One turning vector, and how many ticks it has turned
The counts run from 0 to 283.
[ 49  24  -5  12 -28 -15   7  18   6   1  13  17  -7   4 -46  -8  -5  18
  -4  10  45  -7   9 -16   8 -29 -23  28   2   0   4 -13 -21  31 -17 -14
  33 -22] -> 49
[-45  20   2   3   8  46  -7   3 -27 -24  -3  30  -8   5   4 -13  23 -17
  24 -12 -36   9  -4   1 -17  14  42   8   4   2  -8 -11  10 -21 -43 -16
 -26 -14] -> 70
[ 12  37   8   6 -61  20   8 -23  -9   1   7  38  19   6  13 -28 -18 -15
   5 -13  -3 -18  -3 -21 -20   6   5  -7 -26  11  -9 -26   0  -2 -55  -9
  -1  -2] -> 212
[-43 -14 -34  12   1  16  28  36   1 -25   1  15 -21   2 -25  23   4  16
  -3 -20  -5 -30   0  16   9 -14  34 -31 -20   7  16 -11   2  35 -29  22
  -1 -22] -> 239
[-19  10   4 -24  16  31   9  23   0 -56  11  37 -28  17 -27  12   2  23
 -16   4   4 -20  17  24  19 -12  37 -21   9  -4  -2   6  -8  28 -30  10
 -12 -19] -> 236
[-36  10  -2 -34 -28   1  16  17   1  11 -14   0 -33  -7  -7 -10   7  -1
 -16 -26  29 -17  -9   1 -30 -13 -16 -24 -42 -21  18 -38  25  32 -24  -3
   8  -3] -> 167
[ 20   3  27  -6 -23  11 -28   4 -15 -20  25  14  -9  15 -23 -18 -32  12
   8 -28  14   3 -11   2 -10 -18 -24   8   9 -18  25 -27  -9  38 -48  -5
 -19 -37] -> 123
[ -2  10 -40  37   1   3 -13  35 -21 -15 -37 -16  -4  10 -28  24   2 -10
  26 -32 -33   6  -9 -24   2 -28   7   7 -10 -19  26 -25   1  21 -20 -19
  -2 -32] -> 115
[-30  18 -25  34 -25  -7  30   7  19  18  14  56   5 -13   7   5  -2   0
  22  16  -7 -14  22   4  -7   7  23  12  -9  42 -17 -15   8 -18  -6 -30
  18  -2] -> 140
[  9  17 -30  21 -15   0  23  12   6   8  -6  12 -12 -17 -33  23  -4   3
   0  22  12 -24  38   3  16 -49  -7  25  -4   7 -10 -39 -34  14  23 -29
  19 -12] -> 14
[-28  18   2 -25  16  38  18  11  -5  -4 -11   8 -36  -8 -26   6  17  22
 -21  24  14 -11  45  33   2 -29  -1  33   9 -14 -13 -25 -18  -3  18 -30
 -10  -8] -> 19
[-68   0 -18  -8  -6  21  14  28  -6 -12 -22  23 -20  11  15  22 -11  17
  14 -27 -34 -16  15  23 -11   4  20 -22 -27  -4  14 -13  24   2 -20 -15
 -19  -9] -> 28
[ 10  46  -1  10  -2 -18   7  24   8   3   2  45   6  21 -11 -20  30  17
  20  23 -20   8  14 -15 -31  14   3  41  30  13 -13  -4   6 -19  -7 -40
  15  -2] -> 182
[-26  10  -7  -3   6  -9  23  33  16  17  10  10 -34 -18 -36   2   8  21
 -16  16  47  -5  28  16 -13 -20 -14  45  17  -1  -4 -26   3  14  10 -36
  22 -15] -> 55
[-12  29 -29   4  20  33  15  27 -28 -24 -32  16 -12  19 -28  -5  55   5
   4  11 -23   2   6 -14  -6   9  38  21   0  -6 -15  13   5 -21 -25  -8
   3  -6] -> 108
[ 17  52  14  -1 -17 -20  -6  -5   9   5  21  45  -6  -3 -17 -18  31 -36
  23  28   6   2  -3 -22 -25  -5   7  13  15  -1 -14 -44  -9   2  -9 -33
  11   1] -> 6
[ 33  30  -3  -1 -16 -26 -11  16  -2  18  -9  17 -17  21 -42 -36  34 -10
  27   7  11   9 -22 -31 -32  -8 -22  21  -7 -16  17 -29   5  17 -11  -7
  15 -18] -> 44
[ 14  41 -20  24   0  29  -4  23 -20 -48 -20  15  13  26 -10  23  -5   1
  12 -17 -40  -3   4 -23   9  -7  33   1   6 -13   1   4 -10   8 -43 -17
  -5 -22] -> 112
[ -1   6 -28  37 -25  38 -16  -2 -35 -13 -23  15   4  10 -17  -6   5 -22
  40 -20 -27   4  -9 -19  12 -11  29  -4 -34   3   7 -13  -8  -7 -48   4
 -15 -20] -> 74
[  6   5 -42  38  -5  17  -1  17 -16 -18 -23  17  -4  18 -23  29  -3  -3
  37   4 -44  -8  26   6  30 -36  18   8 -13   2   9 -18 -28   2   4 -20
  -9 -23] -> 151
[ 37   1  10  -2 -43  -1 -15  -8  -4  12   7  28 -21  17 -35 -29 -20  10
  24   2  19  -9  10   4   9 -36 -32   5 -30  -4  23 -33 -22  32 -13   1
  -3 -23] -> 86
[ 24  19 -20  17 -17 -15   5  18   5  -5 -23  28 -12  18 -30  24  -4  22
   7  22  15  -8  41  13  43 -38  -7  24 -21   7  -7  -1 -16   9  11 -37
  20 -10] -> 226
[-26 -30  -5   8  14  45  -9  15 -23 -23  18   8 -33  -2 -41  -3  -7  13
  13 -18  10  -6   6  27  13 -25  20   9   2  -3  20 -15 -15  24 -35  17
 -26 -41] -> 198
[ 28  31 -19  30   4   1   0  26 -12  -6 -10  24  -2  20 -43 -14  29  20
  13  32   9  10  19 -11  11  -9   7  52  15  15 -13  16 -15 -15 -15 -27
  23 -20] -> 185
[-48 -10 -29   8   2  14  26  31   7 -22   6  21 -17   1 -12  27   0  10
   8 -28 -25 -31  -4  15 -10  -4  33 -33 -14   4  18 -21  11  33 -24  16
  -8 -21] -> 240
[  2  15  -6   3 -22  -7 -29   1 -17  14 -19   7 -23   5 -18 -14  14 -37
  46 -12 -19  10 -15 -16 -14 -29 -18   2 -26 -22  23 -53   0  12  -5 -20
 -13 -17] -> 80
[-11  24  -5  13 -41   9  27  -6   9  11  14  41   2 -14  -8 -10   0   5
 -10  16  51 -16  16   1  10   5  21  12 -21  41 -29   0   1 -10 -42 -16
  26   3] -> 137
[ 54  39  20  -7 -25 -15  -9   6   4 -13  26  33  -1  24 -32 -27   0   8
   5  11  15  -3   0 -19 -17 -15 -22  23  24  -8   5 -19 -15  30 -22 -15
  16 -20] -> 47
[-52  22  -7 -33   1  30   3  18 -23 -16 -43   9 -29  12  -3  -5  32  -7
  -1 -20  -4   4  -5  -1 -12   8  24 -16 -37 -22   3  -7  34  -5 -37 -13
 -12  -1] -> 31
[  4   7 -29  19 -13 -22   6  27  14   2 -21  28 -22  16 -32  25  -7  30
  21  21   7  -9  40  19  37 -34 -11  18 -18  10   7  -8 -14  10  16 -35
  14 -16] -> 227
[-13  22 -25  26   7  22   7   6 -11  12  -6  41 -16  12 -21 -14  47  -4
  38  34 -26   4  21   3  -4  -1  32  33   2  21 -20 -15  -9 -38   5 -20
  -1  -7] -> 145
[-34  44 -19  -2  22  17  25  29  -2 -26 -16  36  -1  15   0   8  36  10
   4   4 -36  -5  15  -1 -23  17  39   9  17   0 -16   1  18 -16 -13 -28
   2   0] -> 106
[-26 -13  -6 -10   7  54  15  15 -16   1  -4  20 -37   8 -27 -10   9  42
   1   9  -5 -17  43  43   5 -21   2  29  -9   2   1  -8 -19  -4   6   0
 -20 -22] -> 21
